(in the rows, 128 means zero)
Each path below is one point turned by a fixed rotation once a step. After each direction that follows a path, write how fast that rotation turns it, in degrees a step (0 if it stays still).
Each turn is a multiple of 5 degrees from 10 to 175, or 0.

[125 141 130 135 124 127 117 137 122 142 116 139 131 126 128 133 128 119]
[128 130 119 133 131 138 130 123 128 140 124 151 127 128 134 125 132 123]
[126 133 124 139 134 131 121 122 135 143 138 137 138 134 123 135 119 129]
[126 141 121 132 133 129 131 143 122 131 127 143 130 130 123 133 112 128]
[123 141 129 135 124 127 124 129 125 143 117 138 132 117 138 132 125 127]
[131 132 127 133 125 144 126 125 126 144 127 147 125 133 126 123 130 127]
[128 135 117 135 134 131 116 126 136 136 129 140 138 135 121 139 123 119]
[125 136 121 139 136 121 136 138 122 135 129 147 133 127 131 128 118 128]
[122 143 128 134 126 137 125 125 126 145 123 134 132 121 136 133 116 135]
[130 138 132 132 122 140 120 135 123 141 126 144 127 135 119 129 128 124]
[128 133 113 133 132 129 121 126 135 134 120 147 134 126 129 136 129 117]
[127 131 123 144 137 125 134 128 127 144 135 143 134 127 129 124 121 131]
[123 144 124 131 132 142 124 131 127 137 127 133 131 129 129 135 110 133]
[125 141 134 131 122 127 120 140 120 139 121 145 130 130 126 132 128 121]
Speeds:
[131 127 123 132 130 123 131 129 132 127 130 127 129 125 123 129 123 131] : 85
[128 126 130 130 127 131 132 121 129 133 130 128 127 125 132 124 128 133] : 110

[125 129 127 138 112 129 137 126 126 121 142 139 114 134 127 125 135 116]
[120 129 126 135 112 127 138 124 128 122 139 140 115 133 129 124 133 112]
[118 131 123 133 116 125 139 125 127 126 137 142 118 133 133 126 131 110]
[119 132 121 133 118 124 139 127 126 129 136 144 122 133 137 128 130 108]
[123 133 121 133 119 126 138 129 123 131 137 146 126 133 138 131 131 109]
[130 134 121 136 120 129 137 131 120 131 138 146 127 133 138 134 134 112]
[135 133 121 136 120 131 137 131 118 128 139 145 124 133 136 134 138 115]
[137 133 122 136 117 134 137 128 118 125 140 143 120 132 133 132 140 117]
[133 132 124 135 115 135 137 124 121 122 138 140 114 132 132 131 142 118]
[129 131 124 132 114 133 137 120 124 121 136 139 110 131 132 128 140 116]
[124 131 123 129 114 130 138 118 126 124 132 138 111 131 135 128 137 112]
[122 132 123 127 116 129 138 118 127 128 131 140 114 132 138 129 135 110]
[123 132 120 127 117 129 137 120 126 133 129 141 120 132 141 131 134 109]
[128 133 119 128 119 130 136 122 124 137 130 142 123 134 142 134 135 110]
Speeds:
[130 123 127 125 121 128 126 130 129 127 129 130 127 124 129 133 124 128] : 0
[131 130 126 123 130 131 128 123 126 128 123 128 125 125 133 131 132 128] : 10
[136 129 127 131 130 130 127 132 124 130 131 130 133 129 128 131 130 131] : 40

[124 135 140 137 143 133 136 124 127 135 129 137 130 144 124 129 125 133]
[122 132 140 135 143 132 118 140 127 136 126 133 123 130 119 126 124 117]
[115 130 131 128 137 136 132 125 125 140 128 149 128 128 132 129 133 119]
[119 132 125 128 139 142 118 131 128 137 131 134 142 132 115 133 128 130]
[132 132 134 131 145 138 120 114 132 141 122 132 129 127 127 128 138 125]
[127 123 134 120 142 138 129 121 122 129 124 138 126 128 107 123 127 125]
[126 118 131 140 141 136 134 119 136 138 129 134 127 137 120 136 121 123]
[125 137 126 141 141 138 131 133 123 136 117 134 123 133 117 120 125 128]
[118 130 143 132 148 131 130 129 120 133 132 137 126 139 130 131 131 128]
[116 132 134 129 137 138 121 136 127 142 128 134 126 122 118 135 126 116]
[119 129 130 130 134 145 126 119 126 143 126 143 134 131 132 124 132 130]
[129 138 135 123 142 137 120 124 131 135 129 130 138 133 109 130 127 131]
[132 121 138 132 145 133 122 116 135 138 123 137 123 128 123 121 131 118]
[123 127 124 129 139 134 138 125 126 130 125 145 128 133 108 126 123 123]
Speeds:
[126 126 130 125 130 126 129 129 128 125 134 127 133 133 125 133 126 131] : 135

[135 121 124 137 123 142 119 126 125 133 142 136 127 115 136 128 116 125]
[140 128 126 130 122 138 129 129 125 133 149 139 135 117 127 127 125 115]
[139 122 127 127 115 145 127 140 129 131 145 126 128 127 134 127 125 120]
[137 122 134 137 124 146 121 128 126 128 139 130 131 126 141 130 118 119]
[138 128 130 129 125 145 133 120 126 122 147 133 137 122 133 131 123 119]
[140 125 121 126 119 145 125 133 128 121 147 126 136 131 130 137 127 126]
[135 130 131 135 124 139 119 132 125 127 142 127 140 136 144 137 124 121]
[129 134 128 126 126 141 134 122 130 122 146 128 139 129 146 132 123 123]
[130 128 114 127 123 142 124 125 130 120 145 126 137 126 138 138 122 134]
[131 136 117 135 125 132 119 132 127 130 143 132 144 128 140 138 127 125]
[124 138 120 126 122 135 133 132 132 133 144 127 139 127 148 129 127 123]
[124 128 114 132 122 141 124 128 133 129 137 126 133 119 146 131 119 133]
[129 133 114 139 126 134 123 126 130 134 139 137 142 114 137 133 125 123]
[128 132 114 129 117 137 134 138 133 137 143 129 139 118 135 127 130 120]
Speeds:
[132 131 124 124 131 134 126 128 131 128 123 127 132 127 132 129 131 125] : 10
[129 126 125 129 127 129 128 131 129 134 126 131 125 120 127 123 127 125] : 25
[127 126 125 121 124 131 133 130 131 126 130 124 125 128 126 126 129 131] : 125
[124 127 132 129 130 131 130 123 129 127 126 126 125 126 135 125 123 129] : 95

[117 141 135 129 125 118 120 138 120 125 136 123 135 126 139 130 129 121]
[127 145 128 126 114 117 124 130 125 135 133 120 136 127 135 131 121 127]
[132 150 129 122 120 117 132 134 135 128 130 125 126 125 128 133 120 133]
[135 147 137 126 124 125 126 143 130 117 134 127 126 125 121 132 128 127]
[137 141 129 124 123 132 120 140 120 123 136 129 138 126 120 127 120 121]
[128 140 120 115 126 129 129 138 121 130 129 130 136 120 123 131 113 120]
[119 136 124 119 123 126 137 141 123 124 135 132 124 118 125 140 124 120]
[121 135 126 131 123 121 132 139 123 122 149 134 132 125 129 136 127 124]
[120 141 126 129 133 116 125 133 125 126 142 129 141 126 135 126 120 127]
[116 146 132 123 127 116 124 133 125 128 128 119 131 121 136 129 122 123]
[127 144 134 128 109 118 125 133 126 126 131 119 127 123 131 136 127 126]
[141 146 129 129 117 118 128 134 132 124 136 130 133 126 125 132 121 133]
[137 147 132 122 133 124 125 143 129 119 128 132 132 125 123 128 120 126]
[129 140 132 119 124 132 122 145 117 124 129 128 132 123 125 132 124 116]
Speeds:
[126 126 125 126 131 128 130 132 125 132 130 133 129 131 135 131 131 126] : 45
[125 126 125 124 129 136 130 130 128 128 133 128 127 127 121 127 127 126] : 40
